Each row has a name. Each question is about the rows just above it. Places in a row count from 0.

z_661: [123 151  95 109 155 115 156 143  89 196 103 131 109 127 130  59 120 165]
z_460: [ 65 143 199  92 105 135 112  65 131 141 118 129 129 147  59 143 116 146]
z_154: [146 151 122 171 154 143 193  99  69 147 111 143  97 138  96 109  92 151]
z_408: [151 139 147 113 121 183  99 118 166 125 138 139 172 117  97  74 130 164]
z_451: [115 176 184 107 122 112 126  46 142 122 105 115 145 115 125 121 103 162]
z_848: [136 158 136 136 133 106 193 106  81 155 141 102  94 159 137  92 120 162]
z_75: [136 176 107 107 142 112 126 107 142 114  81 137 124 142 109 136 142  95]
z_981: [ 99 135 175 109  75 130  88 116 183 105 131 117 140 123 124  69 106 173]
z_225: [123 140 159 144 111 150  85 135 159 124 125 152 151 139 110 139 108 161]
Places of [147] in row z_460:	13
Every place of [142] in z_75:	4 8 13 16
Every place of [139] in z_225:	13 15
At which places does z_75 hold [136]?	0 15
Every place of [115] in z_451:	0 11 13
Every place of [81] in z_848:	8

z_178: [133 108 143 176 120 133 157 158 137 164 133 101 162 176 114  97 115 133
 127 165 172 124 101 118 155 158 165  97 155 144 163 118 175 173 149 172
 159 119 101 157 109  89 169 175 133  90  97 171 162 105 121  94 137 177]
z_920: [162 116 135 100 175 139 137 142 138 141 133 143 114  89 156 164 189 138
 175 111 103 143 132 136 138 120 100 167  89 153 138 126 135 113 125  98
 102 156 166 145 165 194 159 102 136 172 147 126 121 161 140 170 143 133]
z_108: [107 189 128 114 143 142 147 115 160 107 146 177  83 136 187 137 125 137
 111 119  92 119 194 145  93 146  81 133 154  98 120 159  89  70 123 101
 150 182 151 129 187 143  72 123 141 160 159  84  83 178 182 173 155 129]
z_8: [138 178 130  97 177 138 158 139 165 134 178 151  77 102 186 140 176 133
 155 108  78 118 151 127 111 178 108 139 101 126 141 126 120  73 117  80
 118 187 157 154 193 178 131 107 134 165 137 101  86 177 166 178 151 143]
z_593: [107 189 128 114 143 142 147 115 160 107 146 177  83 136 187 137 125 137
 111 119  92 119 194 145  93 146 136 133 154  98 120 159  89  70 123 101
 150 182 151 129 187 143  72 123 141 160 159  84  83 178 182 173 155 129]
Places of [178] in row z_8:	1 10 25 41 51
Places of [143] in row z_920:	11 21 52

z_847: [103  86 122 131 103 134 120 119  83  99 154 208 119 133  85 122 116  78
 182 160]
z_809: [187 167 141 120 152 113 131 124 181 167  95  56 141 121 151 148 153 180
 103 105]
z_596: [189 169 142 180 156 112 132 124 189 167  94  56 139 180 151 149 153 180
 102 189]
z_127: [129 128 142 128 183  84 166 136 141 112 135 131  96  98 109 145  99 120
  81 109]
z_484: [ 88 125 104 131  68 182  93 134 103 131 131 121 157 162 164  94 142 131
 148 142]
z_286: [129 128 142 128 183  84 166 136 141 112 135 131  96  98 109 132 107  79
 160 159]
z_49: [170 152 137 119 123 125 121 121 167 164 100  60 158 131 156 140 154 180
 112 110]
z_851: [116 190 128 124 169  81 159 135 123  95 143 156  92 109  97 141  92 107
  92 124]
z_521: [188 168 141 120 154 112 104 104 181 167  94  56 140 121 151 149 153 180
 103 104]
Every place of [189] in z_596:	0 8 19
Every place of [104] in z_521:	6 7 19

